The rows of X fall into several groups, and each row is roughly a mix of its group's hidden directions.
X, 105 rows:
[[  5 -35   6 -52  -7   9  -7  21  27  28]
 [ -8   5 -39 -25  22  33 -13 -40  15 -17]
 [-50   9  -2   7 -20  37   2  -4   8  39]
 [-26   4  31  36  41 -25  -2 -18  -4 -22]
 [  7 -38  24 -15  -2  11  11  59  -7  -2]
 [-19  26 -11  12 -23   3 -22 -60   9  -7]
 [  4 -27 -20 -46 -15  20 -22  16  -3  38]
 [ 13  56  29   8 -34 -19  13  -7  -8   2]
 [ 15  29  44  16  14 -16  37  20 -22  -5]
 [ 15 -17  -9  29  36 -18  36 -11  17 -36]
 [-46  16 -11  -7  29  17 -40  14   0  25]
 [-15 -18 -28 -42  -2   7 -18   5  -7  50]
 [  3 -19 -37 -45  -5   9 -14  16  -6  41]
 [ 10 -41 -16 -53 -14  15 -20  17   4   6]
 [  8 -39 -55 -20  12   2   5  27  11  -6]
 [ 31   6 -48 -12  -5 -13   9 -31 -15  34]
 [ 11  17 -20 -12 -28  -3 -37 -31  -2 -44]
 [ 13  40  37  40   8   3   4 -34   8  -5]
 [ 20  23  22  20  25 -19  46  23  -5  24]
 [-27 -22  -1 -31  24  20 -39 -15   3 -33]
 [ 57 -19 -25 -37 -16  -7  -2  -9  -5  -7]
 [-17  -3   9  10 -28  15 -39 -48  27   1]
 [-12 -23  16  18 -42   8  14  36  37  -9]
 [-17  46   9  18 -32 -12  -6 -43  -5 -14]
 [-12  36 -26 -25 -36 -19 -32  14 -20  -7]
 [-29  27  14  48  12  31  17   8 -20  12]
 [-33  20  14  39  43 -14  14   6  13 -21]
 [  3 -44  11  -7 -42  19  31   9  -7  27]
 [  6  36 -16  22  -2 -10  41 -29  -7  37]
 [-17 -43  19   0   1   7  19  38  19  37]
 [-35  -3  16 -22 -36  40 -28   2  16  11]
 [ 24  37 -18  -1 -20  42 -29  14 -15 -18]
 [-13 -21  -2 -35  12 -31  20 -39  26  22]
 [ 14 -17 -29 -51 -10  13   6  38 -15  11]
 [ 30  14  -8 -29 -34  21 -36  19 -22  16]
 [ 31  24  31  18   7 -18  10 -48 -10 -20]
 [ 10  50  15   2   2   3  32  -1 -16  44]
 [  3   9  19 -19 -17  38  -1  33 -24  43]
 [ -6  23 -30  -2 -47  31  -6 -30  20   9]
 [ 27 -36 -35 -29 -10 -14 -19 -13   3  33]
 [-31 -11   2 -32   2 -14  23  20 -18 -50]
 [-10 -31 -42 -49   4 -26   5   3  -9  -8]
 [  3  22 -35  -5  40 -17  11   6   8  47]
 [-10 -65 -18  -6  17   9 -21  20  -9  11]
 [-46  26 -21  27  11 -15  13 -12   3 -38]
 [-44  -8  12  -4 -13  34  -8  44 -12  20]
 [-32  -7  45   5 -13  22   0  25  -8  41]
 [ 33 -17  13 -24 -18 -58   9   4  11   2]
 [ 23  22 -19 -12 -34 -19 -22 -32 -35  15]
 [ 44  -7 -38 -23 -20 -13 -31 -10  -9 -19]
 [ 56   4  -4  -9  21 -16  15  29  11 -31]
 [-49  23  36  12 -12  27   6  16 -15 -18]
 [ 50 -14 -43   0  20  -7  -2  13 -28   8]
 [  4 -44 -34 -39   0   5 -19 -13  -1  29]
 [  9 -29 -40 -40 -26   4 -13   9 -17  28]
 [ -4 -41 -37  -2   0 -34 -20 -25   7  27]
 [-31  19  13  45  20 -13   2 -17  23 -35]
 [ 14 -39  16   4  19   6  51  27 -11  15]
 [ 60  11  14  -3 -26 -14  24   1   5 -25]
 [-20  18  -1  34  25 -26  37  21  -6 -33]
 [-34  20  16  32  -4 -13  20  44  17 -21]
 [-32  10  50  27  21  -5  19  12   1 -28]
 [ -7  20  28  35  -9 -46  36 -12   5  -5]
 [ -4  25  55  21  -8 -14   2  34 -22  -6]
 [ -1   1  30 -10 -28  20  11  22 -44  36]
 [ 14 -12  59  16 -13 -20  -9 -32 -14  -8]
 [  6  -2  18  36 -31 -21  32  27  35  -9]
 [ 23 -14  15 -23  25  -6  16  39 -13  44]
 [ 22 -38   2 -17  -2 -55   0   1  18 -20]
 [  2  25  47  32  12  21   7  18  -2  34]
 [ -8  20   9  49 -12   6   5  -5   8 -54]
 [ 49  19  -4 -25 -11 -25   4 -16 -40 -10]
 [-28 -23   3  -8   4  35 -49   7  -7 -30]
 [-27  26  27   8   2  33   5  39  13  32]
 [ 47 -31 -21 -39 -17  12  -9  18   6  -8]
 [ -4 -21 -50   0  -8 -12 -26 -30  27 -23]
 [-13   5 -16 -34 -36   2  -6   8 -44  33]
 [-40  16   3   1 -21  29 -42 -13  19  25]
 [-39  -3 -14  40  34 -17   6  22  27 -11]
 [ 62  -6 -12 -16 -11 -21   5 -28 -13  16]
 [-35 -34   3   7  18  16   8  50  16  17]
 [ 27 -24 -17 -28  41  17   4  35  -4  23]
 [ 33  -2  11  -7 -15 -10  32  15 -23 -52]
 [ -4 -25   5  -6  23  38 -10  40  32  27]
 [-29  37   8  53   3  -2  18  -2  -5 -26]
 [ 60  23  -1   2   0  -2  35 -13   8 -22]
 [ 10  30  36   5 -14  32  13 -37  -4  33]
 [-11 -46  -9   6   3   8  22  20  53  -3]
 [ 26  -6  42 -25   1  14 -15  32 -17  33]
 [  8  -1  33  -7  -2  45 -18  30  11  39]
 [ 11  19  38  -8  -7  27   7  48   4  30]
 [  9  -3 -16 -23 -35  26 -15   8 -14  53]
 [ 19   7  58  23  21   5 -15 -25  21  -5]
 [ 22  16  -6 -39 -30  19 -40 -12 -10  26]
 [ 19  51  -2  10 -25  11 -26  -5 -25 -31]
 [ 25 -12 -36 -31 -23  -1 -30 -13 -26  28]
 [ 30 -41 -11 -37 -23  15  -9  24  -4  23]
 [ -5 -12 -32 -43  -7  35 -15  38   8   6]
 [ 38  -4  36   8   7 -25  25   0 -26  35]
 [ -1 -25 -17 -59 -23   1   0  11 -30  13]
 [  9   8 -10  20  26 -26 -19 -21 -42 -39]
 [-31 -40  14  33  18   0  32  23  16  -4]
 [  9 -15   4   8  24 -47  -4 -47  22 -14]
 [-13 -12 -34 -37 -16  22 -28  26  -4  31]
 [-23 -50  25 -33  -9  -6 -31  16   5   4]]
Here is one row of each group, with its name. Which group are the others in?
[ 15  -4 -61 -37  -7  -1 -25   2  -3  -3] -> (78)
[ 11  -6 -10 -47 -46   9 -30  -8  12  16] -> (19)
[-18 -24 -37 -33  12 -43   9 -10 -16  16] -> (123)

[ -3   1  -4  10  27 -48  32  -9  -2 -43] -> (123)
[ 5 29 37 32 -8 19 35 14 30 -4] -> (78)
[-37  23  52   2   4  16  22  11  22  11] -> (19)
[-24 -21 -40 -19 -14  30 -19  38  11  -8] -> (123)
[ 24  -9 -48 -33 -12  -2 -24 -33  12   6] -> (123)
[ -1  -6   5  34  30 -24  49   8  -7  28] -> (19)
[ 25 -20 -26 -46  -5  11 -10  28 -22  26] -> (78)
[-38 -20 -28  -2  35  19 -30 -23   6  19] -> (78)
[ 25 -13  -5  20 -17 -46  13 -40 -24  -2] -> (123)
[-34 -25 -14  17  10  27 -39 -11 -12 -35] -> (19)
[ -9  15   3   7 -28  37 -18  12  33 -45] -> (19)
